[[-11 -17  10 -21   6]
 [-26   3   5  25  58]
 [  0 -21 -34  26  -4]
 [  2  -1  -1   0  -2]
 [ -4  -1   0   2  -4]]
|
[[  3   5]
 [-21 -34]]

[[ 11  16 -17 -53 -38]
 [ 72 -13   0  -3  28]
 [-45 -22   6  10  -6]
 [ 14 -18  -5  58  48]]
|
[[-13   0]
 [-22   6]]

[[ 18 -12  -5]
 [ 25  50  19]
 [ 38  45 -26]
 [ 13 -18  -8]
 [  0  68 -34]]
|
[[ 50  19]
 [ 45 -26]]

[[  5   5  67]
 [-24  -3  -4]
 [ 55 -20  20]
 [-65   2  56]]
|
[[ -3  -4]
 [-20  20]]

[[ 63  -1  12]
 [ 61 -26  -5]
 [-13  64  32]]
|
[[-26  -5]
 [ 64  32]]

[[-41  56   0 -34]
 [  9 -23 -58 -28]
 [ 62 -37  45  13]]
|
[[-23 -58]
 [-37  45]]

[[ 70   6  48]
 [-72   8 -65]
 [-32  45  -9]
 [-51 -20 -36]
 [ 67   4 -24]]
|
[[  8 -65]
 [ 45  -9]]
---
[[  0 -11  10   2  -4   1   6   0  -5   3  12   7]
 [ -1   3  28  26 -13   1  20  -1 -12   6  66  11]
 [ -1   1  43  23 -18   0  19  -1 -14   3  60  12]
 [ -2   2  41  37 -20   1  26  -1 -20  18  78  17]
 [ -1   6  56  35 -19   0  25  -1 -15   6  77  13]]
|
[[ -1   6  56  35 -19   0  25  -1 -15   6  77  13]
 [ -1   3  28  26 -13   1  20  -1 -12   6  66  11]
 [ -2   2  41  37 -20   1  26  -1 -20  18  78  17]
 [ -1   1  43  23 -18   0  19  -1 -14   3  60  12]
 [  0 -11  10   2  -4   1   6   0  -5   3  12   7]]

[[  7 -28  15  14   1  21  20  15  10  16  -3   0 -26  -7  -1  12]
 [-15  49 -32 -31  -1   7 -45 -33 -20 -35   8   1  64  17   1 -25]]
|
[[-15  49 -32 -31  -1   7 -45 -33 -20 -35   8   1  64  17   1 -25]
 [  7 -28  15  14   1  21  20  15  10  16  -3   0 -26  -7  -1  12]]

[[ 12 -48  72 -36]
 [ -2  12 -15   9]
 [ -5  20 -36  15]
 [ 10 -42  63 -31]
 [  9 -43  58 -31]
 [  7 -29  43 -22]
 [  6 -19  37 -14]
 [  8 -34  48 -24]]
|
[[ -5  20 -36  15]
 [ -2  12 -15   9]
 [  6 -19  37 -14]
 [  7 -29  43 -22]
 [  8 -34  48 -24]
 [ 10 -42  63 -31]
 [  9 -43  58 -31]
 [ 12 -48  72 -36]]

[[ -9   1]
 [-16  40]
 [-24  -6]
 [ 20 -33]
 [ 28  -1]
 [-44  36]
 [  3 -22]
 [ 50   0]
 [ 73 -67]
 [-28  14]
 [ 36 -64]]
|
[[-16  40]
 [-44  36]
 [-28  14]
 [ -9   1]
 [ 50   0]
 [ 28  -1]
 [-24  -6]
 [  3 -22]
 [ 20 -33]
 [ 36 -64]
 [ 73 -67]]

[[-54 -13   2  23   6   0 -31  31  17 -68   3  -6   1]
 [-55 -11  -1  19   7  -2 -27  28  17 -71   1  -8   1]
 [-37  -6   1  12   1   1 -12  18   7 -54   0  -1  -1]
 [-26  -1   1  13   1   2 -10  11   4 -32  -2   9  -2]]
|
[[-26  -1   1  13   1   2 -10  11   4 -32  -2   9  -2]
 [-37  -6   1  12   1   1 -12  18   7 -54   0  -1  -1]
 [-55 -11  -1  19   7  -2 -27  28  17 -71   1  -8   1]
 [-54 -13   2  23   6   0 -31  31  17 -68   3  -6   1]]

[[-11 -30 -14  -3  78   1  60 -32  -7   3 -48  24  14 -23  -2]
 [ 57  32  49  -8 -18 -27  -4 -46  15 -29  53 -48 -42  14 -17]
 [ 56  39  56  -5 -21 -19 -10 -40  18 -24  58 -48 -42  20 -23]
 [-23 -23 -30 -13  -3  49  -7  66 -31  30 -44   8  76 -14  -6]
 [ -7  75 -15 -13  10   7  39  35  -2 -21  13   9  12   7   4]]
|
[[ -7  75 -15 -13  10   7  39  35  -2 -21  13   9  12   7   4]
 [ 56  39  56  -5 -21 -19 -10 -40  18 -24  58 -48 -42  20 -23]
 [ 57  32  49  -8 -18 -27  -4 -46  15 -29  53 -48 -42  14 -17]
 [-23 -23 -30 -13  -3  49  -7  66 -31  30 -44   8  76 -14  -6]
 [-11 -30 -14  -3  78   1  60 -32  -7   3 -48  24  14 -23  -2]]

[[ 33  22  73]
 [ 14  67  52]
 [ 29  77  52]
 [-38  27 -61]
 [-42  71 -28]]
|
[[ 29  77  52]
 [-42  71 -28]
 [ 14  67  52]
 [-38  27 -61]
 [ 33  22  73]]
---
[[  5 -13  59]
 [-12  -7  -2]
 [ 22 -78 -19]]
|
[[-13  59]
 [ -7  -2]]

[[-54  -5  20  19]
 [ 62 -36  37  76]
 [-18  48   1 -27]]
|
[[ -5  20]
 [-36  37]]

[[-22   7 -44]
 [-16   0 -11]
 [  9 -23  61]
 [-25   4 -42]
 [-13 -10  10]]
|
[[  7 -44]
 [  0 -11]]

[[-60 -39 -25  70  55]
 [-33 -24 -16  67  51]
 [  2  22 -41   5  10]
 [ 36   9  68  -1 -18]
 [ 37  11  38  31  12]]
|
[[-39 -25]
 [-24 -16]]

[[  4 -77 -28]
 [ 41  14   8]
 [-35  21  -4]
 [-40  29  27]
 [  6  49  11]]
|
[[-77 -28]
 [ 14   8]]

[[-46  43 -11  22]
 [ 35  63 -47 -10]]
|
[[ 43 -11]
 [ 63 -47]]

[[ 78 -62  41]
 [ 22 -40  42]
 [-34   5  -5]]
|
[[-62  41]
 [-40  42]]
